Rotation paths and how fast each direction turns (deg/step)
Each turn is a multiple of 5 degrees from 10 to 175, or 0.
Each row of a path follows its step; steps can be skipped.
Path 1:
step 5: [ 10 -12  -2 -21 -12  -7   2  15  27  15   7  -9  -6  17  -3  11  -2   0
 -26   4 -12   1 -10 -11 -30  16 -21  10   0 -24 -18 -10 -12 -17  -8   5
   9  16   1  12  -7  -8  -8   1   5  -4   1 -19 -14 -11  -2 -14 -14  12
 -11   8   2 -24]
step 6: [ -1 -14 -17  -8   3   4  -1 -13 -18 -11 -12 -12 -10  11  -5   5  25  14
  19   3 -16  24  34   0  -6  10 -11   6  13  -4  -7   4  -2  15  -2  14
 -14  -5   2   9  13  -6 -14  15 -29 -13 -10   4  14  -9 -11   3 -11  11
   7  15  -5  29]
step 10: [ -4  -8   0  14 -15 -10  16   4   6   6  27  16  -2  11  -2   7  -4   6
  12  11 -21  15  13 -14   4  -7  -2  -2  -2 -14   7  29 -19  -1 -16   4
  -9  25   2   8  -9  -2   2   3  -5 -15  -7  10 -22  24 -10 -24  12  16
  21  16  -7  10]
step 13: [-11   1  16   0  19   9  30  -7   7   3 -17  16  -5  23  -5   5  20  -2
 -13  13  15 -16  -1   4  -2  -8  19   6  30  -8 -12 -14 -12   2  -2  -2
  17  17 -13  21  -5   5   5  -6  12 -13  -2  12 -23   3   4  -8  -6  -7
  25  12  14  -1]
step 15: [-14   8 -11 -20 -10  -8 -13  -8  -5  -6 -11  -6 -19   4 -24  -6  11  24
  10  21  -8  13  25  15  -6 -15 -22  -7  -4  26   8  25  -9 -11  -6   9
  -3  10   2   1  16  11   7 -20   7  -3  -7  15  -5 -16  -3   9 -19  14
  13   1  -2  -8]
step 16: [  0 -25 -22 -20  -5  12  -4   9  28   8  -9  11   4   0  -8  -2   8  10
  -7  23   5 -13 -10  -2  23  13  20   9  -5  16  -8  -9 -10  16   6   1
   0   8   9  19 -10 -33 -17  22  11   0   4  -9   4   0   8  -4   3  16
   2   4  -6 -23]
step 20: [ -5   2 -11  -6 -16   9   0  -8 -21  -2  -5  16 -19 -23  19  -1  13  16
  14  26   4   8  14  -8  12  -5  -6   8  17  12 -31 -18 -10   2   5  14
  -4 -11  14 -15   5 -14   0   4   0  -4  25  11  -8 -16  -8  -6  24   8
 -18   0  -9   4]
step 21: [ -9  15 -14  -5 -24   9   5  -2  20   1  18   7  -1  10   5  -1 -15 -22
 -11 -12   6   0   5 -23  -5   7  -3  17  -1   9  18  11 -16 -13  13  29
  11  -6 -19  11  -4 -15  -8  10   8  -3  14  11 -26  16  -8  -6 -20 -10
  16  14 -12 -11]
step 23: [-10  20   2 -13  -3  -8 -17  23 -13  10   0   9 -31  -8  13  -7  14 -23
   0   6  -5  -3 -14   2  -9  12   9  -9   6  -1 -21  26   7  -6  -2 -19
 -15   2 -17   2  16   7   2  21   1  -6  10   1  -2 -24  -8   9 -18  16
  -9  21   7   9]
step 28: [-10  -7   2 -13  -4 -14   0  -6  20  -6  25  10   3   1  -9   4  16  15
   3  11   4  13  10   4   4  21   0 -11  -2 -16 -20   9  -1   0  24  10
  -2  12   3  -7 -10 -11   4  48  -9 -11  -1 -22  16  -3  -1   7   7  11
 -15  -4  17 -14]
Speeds:
[-6  3 -4  4  2  1 -2  2  2  9  6  4  6  0 -1  6  8 -2  0  7 -1 -2  6 -5
  3 -3  2 -4 -4  4 -1 -4  0 -5 -2  3  0 -7  0  6  2  3 -3  0  0  3 -2 -1
  3 -4  0  2  1 -7 -3 -3 -2 -1] : 85
[ 5 -3 -3  0  4  9 -8  3  0  1 -8  1 -3 -2 -4  1  2  3  2  3  2 -1  3 -1
  1  0  2 -7  7 -1  1 -3  0  5  3 -3  0 -3 -1  2  0  4 -1  2 -5  3  8  6
 -6  4 -2  3  0 -3  0  1  6  2] : 155
[ -4  -3  -1   7  -2   1  -3   3   3  -7  -2   0  -1  -3   0  -3  -1   2
  -3  -5  -3  -4  -3  -8   1 -11   2  -3   0   1   2   3  -3  -2   1   0
   4   3   1   9  -5   0   1  -3   3  -2  -6   3  -4  -1   0  -1  -2   1
   1   8  -2  -6] : 130
[-4 -4  2 -7  3 -4  2  3 -2 -1 -1  2 -1 -1  0  1 -5 -2  1 -1  7 -1 -2 -2
  7  2  0  0  1  5  0  3 -1  2 -7 11  1 -6  0  1  3  0 -3 -4 -4 -2 -4  0
 -3  3 -1  2  4 -1 -7  2 10 -6] : 85
[ 1  2  3  3 -2  1  2 -4 -1  1  1 -1  9  3 -3  0  2  2  6 -7  3  1  5 -5
  1  1  1  1 -1 -4  3  3  3 -5  0  4 -1  3 -2  1 -3 -7 -2 -5 -5  3  3 -1
  1  2 -6 -1 -2 -3  6  6  8  9] : 95
Path 2:
step 0: [  6 -10 -25 -25  12   2  14 -24   1   5 -11 -10  14 -24  -8   4   1  -1
   1   3 -19   8 -13  14  35  10   8 -20   3   4   1   1  -3 -10   1   8
   7  31  -6  17   5  -1  -6   2   1  26  16  32  10   4   8  -3 -14  -4
   3   6 -13   4]
step 2: [-14 -14  -7  -4  13 -13  -9   7  19  11   9   6 -16  20  17   3  -1   1
   7  -7   5   2   9   2  14   1   8  10   7 -12  -6  17 -10  30 -20  10
   2 -17 -13  11 -14   7  16  39  -8 -19   0  26 -12  -7  15   3 -10 -23
  -6 -10  -6   3]
step 5: [ 16 -27   0  -7  -2 -21   6 -24 -20 -25  11 -20   6 -15  -2  -1   4  -9
   3  14  -5   3  -9  16   7   4  -7 -12 -15  -5   0  27  -7  27 -11 -11
 -12  21  -4  14 -26 -13  -4  19  18   6  -1  -8  -9  12   2   8  15  -6
 -16  -2  -7  -1]
step 6: [ 20 -22  19   5   5  14 -20  -5  -5 -14 -14  -5  14 -17  15  13 -17   5
  -2 -12   8  24  -1  -9  15  23  -1 -10  -8  -9   6   2   8  -7   9  12
  -4   1   3   3  19 -16   8  14 -25  11  10  24  -5   3   6   2   1 -11
 -15   5  38   9]
step 8: [ -6   2  -3   1   1  12   0 -24   4  12 -17   1   7  -4  20 -23   5  -4
  12  17  16   1  16  -1 -12  -5 -20   0   3   8  22  -6   3  34 -24  39
   0   1  -5 -12  -4  21  -2   5   2   6 -11   4   5 -14   7  13  23 -19
  -6 -15  -8  -3]
step 10: [ 12   4   2   2  -4  16  -5  10 -15   4  15  -4   5 -25   3  12   5  -1
  17  -6 -26 -24 -23   4  15 -11   4   1  15  13   5  17  16  17   6 -14
  -6  16  -2   4 -16   6  -5   2  28   7  18  13  20  -2  23   3   7   6
 -22 -12  15  23]
step 11: [ 20 -19  19 -13  18  15  14 -15 -21  -6  -1   5  17   9   4  11 -20  -4
  11  11   9   9 -35  -4  -5  25 -17   7 -11  -1  -9  18   3 -16 -11  15
   9   5   7 -10  -3  -1 -17  -3   8   0  17  12  -1 -18  23  -8  -2 -14
  -4   7 -13 -16]
step 15: [ 12   8 -25  19  -5 -12  -1   2 -40  -8   7   2  16  26 -21  -7  -9  -1
   1  -6   6  -2 -20 -21  -1  -3 -22   5   5  16 -15  10   7  15   4 -23
 -21 -13  -2  -5 -17  -1   7  13  15  18   4  13  -4  13 -10   3  10   6
  -7 -16   8  11]
step 20: [  7  20   0   8   0  -5 -34  31   2  27   3  22  38   7  -2  -5   9   1
   1  12  -1  -1   2   1 -12  -1  -9   3  -3  11   2  13  -5   5   5 -23
  -2  -4 -18   9   1  11  -7  10  16   2  32   8  -3   4  13  13 -21  21
   3  -3   1  -2]
step 23: [-15  10  -2 -17  -3  -3  13  33  13 -22  -3  -4   4   5  -3 -14   0  -7
 -17  -8 -20 -14  13   7   2   3   0 -19 -12   7  13  13 -15  -1  10   2
 -20  -4   5   2 -10  -4   7  20 -19 -10  36  19   8  21   1  -9  10 -24
   2  17  -9 -13]
Speeds:
[-3  0 -1 -1  4  6 -8  4  2 -6  4 -2  2  3  3 -3  3  2 -3  0  2  0  1  6
 -3  6 -3 -9 -7 -3 -5 -1 -2  2 -1  1 -4 -2 -6 -1 -5 -4 -1  0  6  0 -5  2
  4 -1 -5  3  4  0  4 -2 -2 -1] : 100
[-2 -5 -4 -1 -6  7 -4  8 -5 -3 -1  4  0  0 -1  4  2 -7 -1 -3  1  6  2 -2
 -3  6  1  7  1  5  4 -3 -5 -2  0 -2  3  5  3 -1 -1  3  6  3  2  1 -3  1
  1  6  1  1  4  2  4  5 -3  3] : 130
[-1  3  2  1  4  1 -6 -3 -1 -8  1 -3 -4  1  3  1  0 -1  3  3  0 -2 -3  0
  7 -6  4  7 -5  1 -3  1 -3 -2  7 -6  4 -2 -1 -3 -1 -3  1  4  1  3 11  4
 -1  0 -2  4  9 -1 -2  4  1  2] : 80
[ 1  3 -1  2  0  1 -2 -4  5 -5  3  5 10 -2  1  6  2 -4 -4 -2 -3  6 -3 -1
 -4  1 -1 10 -1 -7 -1  1  1  1  1  4 -6 -8  1  0 -1  2 -2 -2 -6  0  5  1
  3 -3 -3  1 -4 -2  3 -2 -4  5] : 155
[ -3 -10  -2   0   5   6  -4   0  -3  -1   2  -1   4  -2  -1   3  -4   7
   0  11   0   0   1  -7   0  -3   0   1   1  -1   2   5   8  -1  -1   1
  -1   2  -4  -3  -4   6   1   3  -3   1  -1  -4   3   0   0  -6   3  -2
  -3  -2   2   2] : 10
[ 1  2  4  2  4  8 -1  3  6  7 -3 -1 -2  2 -2 -3  3 -3  3  3 -2 -3 -1  5
  3  6  3  6  3  0  0  4  0 -2  2 -1  2  7 -5 -3  4  7 -3 -5  6  1  3  4
  5 -1  0 -1 -5 -6 -1 -5 -6 -2] : 35
[ 2  1 -1 11  6  4  6  2  0 -5  3  7 -1  5 -2  3  1  0  4 -3 -2 -2  0 -4
  4  4  0 -4 -6  5  1  2  6  3 -4  3 -2 -3 -3 -2  8  3 -1  3 -1 -4  1  0
  0  1  4  6 -1  6  1  5 -3 -3] : 85
